(in the rows, 128 means zero)
Families of rows that turns and mirrors carry onto each other, the same ones carrying the whole set onto itself: the rest of each named row's family, in list order:
12 families of 3 rows:
J222: [122 139 159 146  96 166 128 109]
J115: [ 88 125 148 110 112 123 120 133]
J140: [ 90 105 136 138 109 123 146 115]
J438: [111 150 174 115 102 130 109 127]
J573: [124 162 141 133  95 136 144  95]
J608: [120 122 169 120 127 105 110 130]
J829: [130 167 161 131 102 137 123 133]
J893: [ 99 141 136 152  94 135 101 110]
J259: [124 136 151 161 109 118  95 109]
J389: [102 100 131 142 116 148 139 116]
J206: [ 95 134 123 121 112 132 138 141]
J559: [103  96 135 130 129 130 130 110]
J158: [150 125 159 152 126 116 135 102]
J133: [147 117 152 130 122 102 125 104]
J450: [144 110 163 155 127 132 124 111]
J320: [105 142 153 128  94 162 124 104]
J736: [103 110 121 137 119 130 151 109]
J41: [147 138 147 142 122 106 140  96]
J762: [130 156 156 122  86 139 125 101]
J464: [104 162 152 145  89 122 122 129]
J137: [109 149 167 141  84 145 136 106]
J30: [102 116 129 155 114 115 103 113]
J652: [101 116 120 114 103 125 139 108]
J397: [126 141 158 154 115  94 118 129]
J202: [127 168 154 132 113 148 113 110]
J282: [121 129 149 119 141 144 148 134]
J218: [ 92 133 116 123 126 140 127 119]
J869: [137 128 145 138 148 112 115 115]
J654: [ 92 129 131 142 110 104 129 136]
J101: [120 155 150 139  91 154 140 101]
J186: [121 143 154 118 131 155 146 132]
J779: [137 126 149 136 136 103 126 138]
J858: [109 126 117 130 116 117 153 102]
J658: [145 126 174 143 124 128 113 102]
J972: [135 138 162 123 139 144 143 131]
J562: [137 118 173 153 118 108 131 108]

The rest of the family of J972: J282, J186
The rest of the family of J608: J115, J438
The rest of the family of J464: J397, J654
The rest of the family of J658: J559, J320
The rest of the family of J137: J140, J562
The rest of the family of J222: J389, J450

Families of rows that turns and mirrors carry onto each other, the same ones carrying the whole set onto itself: the rest of each named row's family, in list order:
10 families of 3 rows:
J881: [110 136 129 106 105 128 127 105  99 128 156 135 117 147  89 129 160]
J990: [141 141 131 136 152 119 145 106 118 137 142 148 145 108 157 124 143]
J215: [137 131 127 132 150  94 155 108 128 138 134 139 146 103 147 124 138]
J385: [144 137 126 142 150 107 152 107 121 132 137 142 149 105 148 135 132]
J494: [108 137 129  94 111 135 134 113 103 112 154 125 116 143  90 133 155]
J72: [127 127  94 142 125 118 150 165 150 134 169 104 134 134 104 139 164]
J696: [113 133 127  94 110 138 137 110 106 119 154 134 110 143  90 129 154]
J997: [143 150 124 141 165 117 149 117 121 133 137 134 151 115 149 119 144]
J758: [124 137  93 148 116 116 143 168 147 135 166 109 129 134 108 145 153]
J756: [104 128 129 107 105 132 144 100  98 114 153 128 113 145 101 132 150]
J668: [145 138 127 135 149 104 141 118 129 141 127 135 148 114 155 127 129]
J850: [117 134 138 104 101 123 136  98 105 124 145 140 116 153 104 126 159]
J207: [143 142 121 134 149 107 144 109 119 141 137 135 146 106 158 126 135]
J70: [106 131 135 102 106 141 133  96 107 111 147 131 121 135 106 130 162]
J922: [153 138 136 147 154 101 149 110 126 146 143 135 137 113 146 123 140]
J720: [109 132 136  90 115 131 147 112 103 113 148 139 111 138 108 117 160]
J62: [111 121 140 105 107 141 145  99 108 115 138 133 118 143 103 133 160]
J865: [109 133 133  98 109 141 143 104 108 111 141 132 113 148 101 134 151]
J833: [139 136 111 150 127 116 138 177 142 137 162 110 127 140 107 144 150]
J671: [119 139 101 153 127 125 146 163 154 136 156 101 127 136 106 141 160]
J545: [134 139 112 146 118 120 140 168 143 140 164 107 130 140  97 149 168]
J443: [140 136  87 135 117 126 142 169 138 133 158 109 129 135 101 132 170]
J581: [142 141 123 135 147 115 145  97 121 131 140 148 148 108 153 121 145]
J754: [141 131  98 147 128 119 147 173 148 129 166 105 129 133 117 135 155]
J906: [127 133 100 136 124 119 137 165 151 130 166  96 126 130  98 137 156]
J690: [149 130 135 147 147 111 151 103 122 136 142 153 140 113 148 123 144]
J528: [112 127 127 103  97 133 138 103  96 118 136 121 117 144 104 134 157]
J657: [139 131  96 145 129 119 144 172 144 134 167 107 138 142 112 136 156]
J591: [149 133 124 139 148 105 144 113 131 128 136 133 151 111 158 122 135]
J346: [121 129  96 142 122 118 140 160 148 146 167  98 128 133 101 134 164]

The rest of the family of J690: J881, J833
The rest of the family of J756: J385, J758
The rest of the family of J997: J720, J443
The rest of the family of J215: J671, J528
The rest of the family of J906: J70, J591
The rest of the family of J922: J850, J545
The rest of the family of J62: J668, J346
The rest of the family of J990: J696, J657

